[[112 148 142 154 140 127 137 106 148 139]
 [133 135 137 130 120 137 119 131 135 120]
 [116 116 114 123 135 113 136 119 116 135]
 [110 107 103 119 143 103 145 116 107 143]
 [116 111 109 121 140 110 142 121 111 140]
 [141 108 114 101 110 128 113 146 108 111]]
->
[[110 107 103 119 143 103 145 116 107 143]
 [141 108 114 101 110 128 113 146 108 111]
 [116 111 109 121 140 110 142 121 111 140]
 [116 116 114 123 135 113 136 119 116 135]
 [133 135 137 130 120 137 119 131 135 120]
 [112 148 142 154 140 127 137 106 148 139]]

[[156 116 120 156 156 144 146 143 131 155 135 152 112]
 [135 127 126 131 134 136 140 141 135 133 133 136 119]
 [150 118 121 152 150 142 141 138 126 150 136 145 119]]
->
[[156 116 120 156 156 144 146 143 131 155 135 152 112]
 [150 118 121 152 150 142 141 138 126 150 136 145 119]
 [135 127 126 131 134 136 140 141 135 133 133 136 119]]

[[106 134 108 120 117 129]
 [113 114 102 108 121 114]]
->
[[113 114 102 108 121 114]
 [106 134 108 120 117 129]]

[[105 141]
 [106 110]
 [113 139]
 [125 156]
 [139 127]
 [129 113]
 [118 147]
 [128 136]
 [123 124]
 [121 129]]
->
[[106 110]
 [129 113]
 [123 124]
 [139 127]
 [121 129]
 [128 136]
 [113 139]
 [105 141]
 [118 147]
 [125 156]]

[[155 109 106 155 112 101 106 106 106 102]
 [155 106 106 110 112 102 105 106 105 100]
 [101 102 102 111 113 108 102 103 104 156]
 [100 113 109 101 103 109 110 112 107 155]]
->
[[101 102 102 111 113 108 102 103 104 156]
 [155 106 106 110 112 102 105 106 105 100]
 [155 109 106 155 112 101 106 106 106 102]
 [100 113 109 101 103 109 110 112 107 155]]

[[106 106 147 151]
 [107 126 150 145]
 [113 121 143 150]]
->
[[106 106 147 151]
 [113 121 143 150]
 [107 126 150 145]]

[[108 116 119 151 109 146 124 139 129 130 136]
 [110 135 137 139 145 143 122 152 146 140 137]
 [116 109 148 145 128 151 130 115 120 112 106]
 [149 118 109 124 107 131 116 130 109 104 151]
 [124 129 134 104 138 126 139 129 142 150 145]
 [144 146 104 151 127 143 125 131 116 138 140]
 [151 110 115 108 122 130 111 110 133 111 147]
 [108 142 143 125 107 124 129 133 125 112 135]]
->
[[116 109 148 145 128 151 130 115 120 112 106]
 [151 110 115 108 122 130 111 110 133 111 147]
 [108 116 119 151 109 146 124 139 129 130 136]
 [149 118 109 124 107 131 116 130 109 104 151]
 [124 129 134 104 138 126 139 129 142 150 145]
 [110 135 137 139 145 143 122 152 146 140 137]
 [108 142 143 125 107 124 129 133 125 112 135]
 [144 146 104 151 127 143 125 131 116 138 140]]

[[137 145 141 131 125 143 119 141 133 144 119 137]
 [143 126 134 149 124 120 117 126 138 124 122 151]
 [122 106 128 145 145 123 118 121 120 123 125 141]
 [136 151 126 115 112 135 136 135 136 134 134 117]]
->
[[122 106 128 145 145 123 118 121 120 123 125 141]
 [143 126 134 149 124 120 117 126 138 124 122 151]
 [137 145 141 131 125 143 119 141 133 144 119 137]
 [136 151 126 115 112 135 136 135 136 134 134 117]]

[[105 116 136 150 150 135 116 104 109 126 144]
 [128 110 104 114 133 149 151 138 118 105 107]]
->
[[128 110 104 114 133 149 151 138 118 105 107]
 [105 116 136 150 150 135 116 104 109 126 144]]
